Named moves (each a turn or a mirror), then the moves between two rows, first move first; the first pair answered
j_974:
45  64  13  -46  -261  -76  -28  -54  74  45  -203  -5  21  46  ->  59  -30  -8  -83  -234  -130  -50  -14  151  63  -215  -63  41  -20
11  34  -52  134  224  55  94  -52  -136  -109  -64  -84  -15  59  ->  17  -115  -17  101  266  4  67  -44  42  -50  10  -194  15  -52
28  76  -131  8  -239  -127  26  -42  69  -63  -140  -68  85  -45  ->  8  48  -119  7  -251  -148  52  -33  100  -28  -151  -88  56  -51
j_353:
18  -55  -112  -60  -54  -15  99  179  351  99  -91  -208  109  -16  ->  -22  -114  -14  224  136  -65  11  37  -35  58  -75  -357  92  -167
-34  -179  197  142  180  -227  -74  -62  -231  -21  286  -24  -166  -155  ->  -128  -2  -82  -23  -64  28  -36  85  -137  -276  25  439  -125  -128
65  78  39  129  27  55  -102  69  -162  -112  -90  250  -154  56  ->  159  52  119  -41  -15  25  -33  140  137  71  -12  201  -111  171
-90  213  -304  -51  -145  328  78  167  180  -318  -180  379  72  -23  ->  167  -93  153  -221  42  -112  142  146  496  244  182  -239  42  84
j_658:
-11  -181  -60  61  -110  -247  12  -211  169  124  -95  -364  64  -114  ->  -153  -248  -247  57  -96  10  -7  -45  295  -97  -115  -142  85  -269
-193  -74  38  354  -67  81  129  -52  -338  -91  -266  -160  133  -336  ->  -283  2  -66  342  -6  247  144  45  -315  -178  -207  50  90  -303
137  222  -13  25  -331  -155  86  -144  -173  93  -343  -60  71  234  ->  122  139  -74  76  -367  -133  86  -159  -103  -40  -453  -42  209  109
-58  -79  -127  16  -98  83  -78  193  127  -118  164  -160  33  -281  ->  -73  9  -95  -54  23  179  -75  284  57  -104  243  42  48  -190
j_444:
-94  131  31  8  143  144  -177  15  -478  -240  51  309  -219  -139  ->  -73  -236  -221  -3  100  289  190  29  26  -375  -38  -91  101  -330
-164  -117  -56  165  -21  164  -159  5  -81  -245  -86  195  35  -350  ->  -96  -94  -179  74  -277  65  -84  -14  130  -240  -312  155  143  -261
261  49  34  144  328  33  298  -118  -131  199  204  -252  276  385  ->  281  151  33  55  199  -11  291  -137  -96  206  117  -190  297  433
-14  -75  -137  -17  270  254  123  92  139  -103  275  -96  28  194  ->  92  146  -179  -196  3  127  117  53  247  -13  51  23  40  405

Each pair is 2 to 3 moves apart.
-106  -107  172  232  87  -50  -429  32  -257  78  -77  115  -201  -231  ->  -61  2  86  -89  -41  2  -329  315  179  164  6  395  -216  -45 | j_353 j_974 j_658
-191  -59  -83  119  49  129  -234  113  -163  -262  172  434  -111  -223  ->  6  -40  269  -107  65  -197  -91  99  131  288  435  11  -163  96 | j_353 j_974 j_353
-245  -321  -28  227  85  11  -223  1  -22  -204  79  -211  54  -407  ->  -195  26  -144  -183  90  265  -141  262  122  -234  213  385  -22  -60 | j_353 j_658
-108  -35  -88  38  139  254  -21  104  -43  -69  272  183  -17  -77  ->  69  236  14  -135  -139  -25  16  -50  -52  227  100  187  -56  233 | j_444 j_444 j_658
52  -183  -10  26  204  44  343  59  133  6  105  -378  211  83  ->  11  351  -83  -86  -114  48  133  100  -91  -126  -140  305  57  309 | j_353 j_353 j_444
115  -41  82  -144  -31  -112  -37  -83  103  220  -26  -115  102  270  ->  -6  132  48  -17  -52  -28  -293  -111  -242  44  -97  179  -55  156 | j_658 j_444 j_353
159  80  16  178  180  57  143  -206  -303  -175  243  -84  93  300  ->  -4  -31  -161  240  106  208  35  -104  -266  -423  130  82  108  51 | j_974 j_353
68  7  154  56  -179  -345  18  -138  109  245  -19  -386  -51  -76  ->  -88  -221  -26  9  -122  -55  30  99  423  -45  86  -280  23  -256 | j_658 j_658 j_353
-25  -111  48  91  24  -224  243  -48  131  378  14  -384  319  116  ->  -89  203  112  135  -152  -379  -44  -115  -254  411  -212  25  85  213 | j_658 j_444 j_353
-203  -99  -260  -61  -16  254  63  165  106  -366  -38  248  -52  -156  ->  -55  -201  18  -12  337  172  274  75  48  -85  377  -120  -5  35 | j_658 j_658 j_444
52  -32  173  357  1  -170  -324  -368  -336  -66  -44  -200  16  -106  ->  49  -32  -177  -176  -227  80  -150  103  490  -173  -120  260  177  -40 | j_658 j_658 j_353
-376  -184  -278  61  -108  330  91  164  150  -367  -120  -108  119  -118  ->  -256  -2  189  235  8  -150  -208  -215  -410  32  -89  -360  -154  12 | j_444 j_353 j_353
-64  -75  -201  115  111  300  -34  129  201  -330  18  61  38  -455  ->  81  26  -50  -139  187  272  12  296  457  -72  299  112  -56  -159 | j_353 j_658
58  88  276  191  142  -51  9  -213  -396  228  207  -283  -134  22  ->  65  -16  -168  -196  -106  295  325  217  408  -31  91  48  89  67 | j_353 j_444 j_353
134  91  169  186  -185  -42  -17  -11  -4  -262  -354  -281  178  -9  ->  185  320  272  -74  -264  -27  -118  185  76  -144  -211  158  -17  242 | j_353 j_444 j_353
253  -27  -11  -108  344  86  282  28  166  101  360  -147  19  202  ->  255  -49  -124  -99  -44  -147  263  -31  344  132  -70  -342  129  101 | j_444 j_658 j_658
-176  -273  -65  -187  189  -19  -137  180  124  -76  79  92  -195  -240  ->  5  143  109  -129  130  -256  -89  -99  -353  80  5  29  -290  159 | j_974 j_658 j_658
-116  42  -192  -175  -249  145  -120  133  284  -227  -167  442  -96  5  ->  -74  -328  -1  -209  -107  -17  -78  206  574  -37  5  -85  -45  -163 | j_353 j_658 j_658
29  -197  -290  -48  -211  73  226  69  195  -96  -170  -111  -2  -105  ->  61  39  -353  -166  -138  217  278  130  -8  -169  -121  212  -66  117 | j_974 j_658
-76  315  -9  -81  38  -281  -104  -29  -79  312  19  187  -150  276  ->  -89  207  -363  -30  -74  -86  303  -94  50  -30  -204  -1  177  253 | j_444 j_444 j_974
-109  -139  86  -97  145  -139  90  46  279  95  229  -41  47  54  ->  -48  105  172  -47  127  -246  35  -118  -145  140  126  -9  -55  216 | j_444 j_974 j_353
-200  -83  -262  166  -85  176  229  -68  -163  -151  -18  247  175  -238  ->  -20  215  -25  -82  -7  48  286  -3  -74  183  202  403  47  276 | j_658 j_658 j_353
-133  -292  23  -1  162  227  42  197  116  -260  211  -77  113  -370  ->  -68  -221  -127  -124  -63  142  183  143  357  -209  -39  -124  247  -265 | j_974 j_444 j_974
130  98  200  -62  -166  -410  -14  -216  -171  181  -174  145  -1  323  ->  65  38  273  126  104  -282  -61  -216  -471  53  -16  245  -97  208 | j_974 j_444 j_974
22  -40  -90  278  -7  164  39  -249  20  -189  -268  40  44  -21  ->  70  -98  205  35  30  -111  -156  2  261  233  78  68  -232  32 | j_353 j_444 j_974
-20  -272  -116  -39  138  236  282  -81  217  -66  125  -170  224  -26  ->  54  -150  58  73  -98  -203  37  -299  79  137  -176  -367  141  -1 | j_444 j_353 j_658
121  91  -101  -163  -95  -16  61  -65  312  168  -51  61  133  263  ->  59  29  -21  74  -119  -201  -112  -293  -3  206  -273  -113  77  89 | j_353 j_658 j_444
-195  -231  -94  142  358  354  34  234  -89  -285  298  81  -74  -190  ->  20  327  -113  135  -57  108  332  -182  -413  -133  -228  -109  109  364 | j_444 j_353 j_974
-93  -91  233  -69  143  -374  -103  -83  -306  137  -38  -164  19  18  ->  -193  7  176  -178  286  -177  -142  205  -230  4  153  221  -86  40 | j_353 j_353 j_444
134  286  130  -136  -282  -348  -167  -210  -133  435  14  -204  116  367  ->  -40  -156  -190  14  -415  -242  -170  -130  252  137  -252  -460  276  -173 | j_658 j_658 j_353
-57  -229  -119  78  -110  -25  124  -209  142  -51  -239  -388  269  -119  ->  95  -41  -101  -187  -142  42  303  -17  365  69  -65  -176  245  214 | j_974 j_658 j_353
-179  -257  136  124  160  89  237  5  -197  -42  214  -43  29  -169  ->  -59  8  -88  -160  -130  184  417  120  91  -64  -17  211  166  91 | j_444 j_658 j_658
-167  -145  -225  -101  77  181  -45  172  274  -101  226  -41  76  -68  ->  -39  20  135  -32  69  -195  -169  -94  -146  257  256  -241  -107  134 | j_444 j_658 j_353
-91  -122  173  -75  208  2  -238  271  201  106  333  167  -197  -155  ->  -58  -186  54  -83  306  154  -4  286  275  51  370  24  -43  -82 | j_974 j_353 j_444
41  99  -99  -154  18  -139  -20  105  174  178  16  83  -61  222  ->  -7  151  -209  13  148  50  83  16  -88  -67  19  203  -6  180 | j_444 j_444 j_974
-33  -161  4  102  -21  -81  119  23  129  115  11  -200  78  -42  ->  -95  -41  96  113  70  5  -80  90  -159  50  125  117  -129  -41 | j_658 j_444 j_444
-23  -301  125  73  189  -112  44  -63  148  182  200  -485  46  -187  ->  -228  -272  -223  193  58  248  30  43  79  -251  -16  -113  119  -392 | j_658 j_353
-22  -76  216  87  237  -84  194  -42  -659  66  65  -82  184  128  ->  16  -188  -102  -180  -55  54  531  86  38  -43  -114  -150  473  182 | j_444 j_353 j_353
127  -133  150  49  -86  -124  216  -214  1  173  -137  -495  243  124  ->  -70  -101  249  308  249  41  -195  -132  -479  -11  97  -12  -64  -111 | j_658 j_444 j_444
